Turns, then the turns between two rows, first turn first; the first pair answered:
L (before => after):
[-12.7  -3.6   5.9 -29.4  41.2  17.5   5.6  18.4   6.9 -16.5  14.5   8.0
   1.3  -0.6 -18.9  15.7 -14.7  14.1 -25.3 -12.2  19.0] => [-14.5  -0.9  -2.5  -5.7  35.6 -23.4 -17.2  26.4   0.4   8.1  -2.3  10.7
  19.8   5.7 -11.6  26.6 -25.7  32.3  -0.3   5.1   7.9]
[ -4.2  13.1   1.5  -6.7   1.0  12.9   6.8   4.6  29.5  13.8  13.1 -29.2
  22.1   4.6  17.2 -34.8 -11.8  -1.9  -2.0   4.9  -6.7] => [ -9.2   5.8   3.6 -10.0   6.5  22.7   1.8   2.8  29.3  13.7  11.3 -20.2
  19.5   3.9  12.8 -28.0  -9.4   4.7  -8.4   2.1  -5.6]
[  1.9 -20.5   5.3  23.1   3.0  -5.9  -1.6  -9.8 -48.0  20.3   8.8  -2.0
   1.6 -10.8   3.0   1.6   9.9  -8.3  16.4  -9.9  -3.9] => [  0.6 -18.4   9.5  -2.0   7.7  12.2   6.5 -16.0 -37.2   6.7  14.9   3.5
  -6.4 -11.7  -7.2   2.9  15.1 -20.4  -2.2 -14.9   6.9]
K (before => after):
[ 19.5 -15.8  -3.6   8.2   7.1   6.8  14.0   6.1  -3.0   1.3 -21.5   3.0
  -0.7 -10.3 -23.5   2.5  23.0  -4.7 -32.7 -14.5  11.7] => [ 18.2  -7.3 -12.4  18.5  -1.7 -22.0   4.8  20.5   1.3  11.7 -34.3 -12.7
  24.2  -8.0 -13.5   8.1   9.5  11.2  -8.0  -5.7  -3.8]
[  5.5  -8.0   5.6   3.3   4.0   5.0   5.0 -13.3  -2.2  -4.3   7.6   0.8
 -10.8   2.6  -3.3   1.2   2.4  -8.7  -4.7  -5.2  12.2] => [  6.6  -6.6   6.9  14.6  -2.7 -11.6  -5.3  -8.4   0.9   8.0  -6.1   3.6
   1.2   8.3  -1.3  11.9  -2.3  10.3  -4.9   4.6   0.0]
[ -4.0   6.8 -15.3 -11.3  11.7 -23.0 -18.0  11.6  -6.2  -0.7   7.8  16.7
  -7.9  10.2   4.3  10.3  13.0  16.3 -27.2   9.8  -1.9] => [  3.3  11.5 -18.6 -20.7  10.3 -31.9  -8.8  17.8   0.8  -1.7  19.3  -5.8
   2.2   1.3   7.9  -4.2   8.8   8.8  -3.3  10.9 -16.7]
[  1.6  -0.4 -22.1 -31.0   0.7   5.8  11.4 -12.5   9.1   7.2   6.0   0.9
 -19.0  -1.8  -4.0   3.1  10.6   9.8   7.2  -6.5 -19.9] => [ -0.5  -7.6  -9.7 -19.7   5.8   6.9   2.2 -20.9   5.5  12.6  -6.0  18.4
 -14.6   8.8  -3.6  16.0  14.2  16.9  -5.4  -4.2 -10.0]
J (before => after):
[ -8.6   1.2  20.4  -7.8   7.4  13.7 -17.4   0.8   9.1   0.1 -21.8   6.8
  13.0   1.1   0.8  11.8  -7.6  27.0  -8.6  -0.4  16.7] => [  0.8  18.3   9.9 -15.0  -4.1   0.4   2.3   7.2  11.0  -5.2   3.3 -26.9
  19.6 -14.3   3.7 -12.9 -13.8   8.3  20.8  -3.5  -6.8]
[ -5.6   4.6  -2.1   3.3  11.2  -0.6  -3.7   9.8   7.8  14.6  -3.9  -5.5
   8.3  -0.6   0.3  -1.2 -13.2   9.4   9.8   9.9 -14.5] => [ -3.0  -0.5  -7.7  -4.3   4.8   8.7   4.9  -3.1 -10.7   6.4  14.1  -9.3
 -13.8  -7.3  -5.3 -15.5   5.2 -11.5   7.9  -3.0  -4.5]
[  4.2   2.7  -8.6 -16.3  -1.7   3.2  14.1  -0.1   8.5   4.2  17.0 -29.6
   8.0  -6.8   6.7  -7.5 -10.0   0.6  11.7  11.2 -26.3] => [ -5.8 -13.9   9.7 -11.0   9.2  24.4   9.8 -17.3 -15.2  -1.5  16.2   2.5
 -21.6  -1.6  -3.2  -5.3  11.2 -13.8 -11.4  -7.7   5.6]

Between the rows of a pair lie 2 to 3 turns.
[  7.9  -5.1  14.8 -61.8   2.5  38.9  23.7  -5.1  28.6  12.3  17.9   0.9
 -25.6 -16.8 -30.2  -8.6  -3.3  -4.6 -21.5 -10.1  -3.4] => [ -3.4  -0.1  11.9  -9.5  -6.7 -18.0 -12.6   3.6  25.6  49.4 -30.7  11.3
  20.0   8.7  -7.1  28.2 -16.7  45.5  -1.6  15.0 -15.1]  J, L
[  3.1  16.0  -9.4  -0.5  -8.1 -27.5  11.4  10.8   3.4  10.3   6.3 -32.6
  10.5 -14.0   7.5 -18.7  -7.6  -4.7  37.4   5.2 -24.4] => [-13.2   5.2   6.4  -5.1  19.4   6.7  -8.1   7.8  20.9   8.9 -28.8  17.7
  11.9  10.1  -1.4  26.1  -2.6  34.6 -27.8   5.5   4.7]  K, J
[ -1.1   1.1  10.2  -3.0  26.9   7.5 -15.1  20.6  24.6   1.7 -28.9  23.9
  11.6   0.2  14.6  29.8 -26.6  54.1 -21.9  -6.0  10.7] => [ 20.1  -9.0  -5.1  20.2  -0.7 -22.5  -1.6  -5.5 -44.0   1.2  29.0  -4.3
 -17.4 -20.3  14.0 -28.2  -5.4 -17.8  46.9 -22.4  17.3]  L, J
[ 11.2 -10.7  15.5 -33.9   5.3  43.2  11.9  -6.3  19.1 -26.2  18.9  -4.7
 -32.9   2.3  -5.7   4.2  22.1 -11.1 -31.5  -6.0  12.9] => [  9.1  -5.1  -4.4  36.4 -12.7 -38.1 -23.5   6.0  -1.7  15.6 -16.3 -12.7
  15.3  13.0  15.0  22.3   3.4  22.3  27.2  17.8  -8.7]  L, L
[ -5.9  -0.3  10.4 -24.5  13.7  25.4   2.6   1.7  19.7 -11.9  -8.6  15.6
  -7.6   6.3 -16.8  15.7   1.6   6.5 -41.3 -11.2  12.0] => [ 11.3  11.7 -14.1  -1.4 -16.3 -25.6  13.4   2.1  -0.4   0.0  20.4 -29.8
  10.3 -15.8  -1.2 -20.2  -7.1 -12.5  34.7   0.0 -19.1]  L, J
[  8.3  18.0 -26.8  11.3  -5.4 -21.2  10.3  -1.0 -19.5  13.7  -9.6 -21.7
  13.9   5.7  25.3 -32.1 -14.5   4.1  13.5   3.7 -36.8] => [  9.6  11.4 -21.7  18.1  -9.8 -13.6   9.3 -12.0 -42.3  13.5   3.0 -14.6
  -7.6   4.0  22.0 -36.1   2.8 -14.3  14.2  -7.9 -20.3]  J, K, K
[-11.4  17.3  13.4 -19.9  24.4  15.4 -12.6  -2.9  43.6 -13.5 -20.8  21.4
  37.6  10.8   1.9  42.1 -12.0  16.6 -46.0  -6.1  -5.0] => [ -7.7   8.7  20.7 -17.1  24.8  26.5 -16.2 -13.3  25.5 -19.7 -11.3  40.7
  13.7  11.0  -5.1  33.6   3.7  -0.8 -56.1 -17.5   8.8]  K, J, J
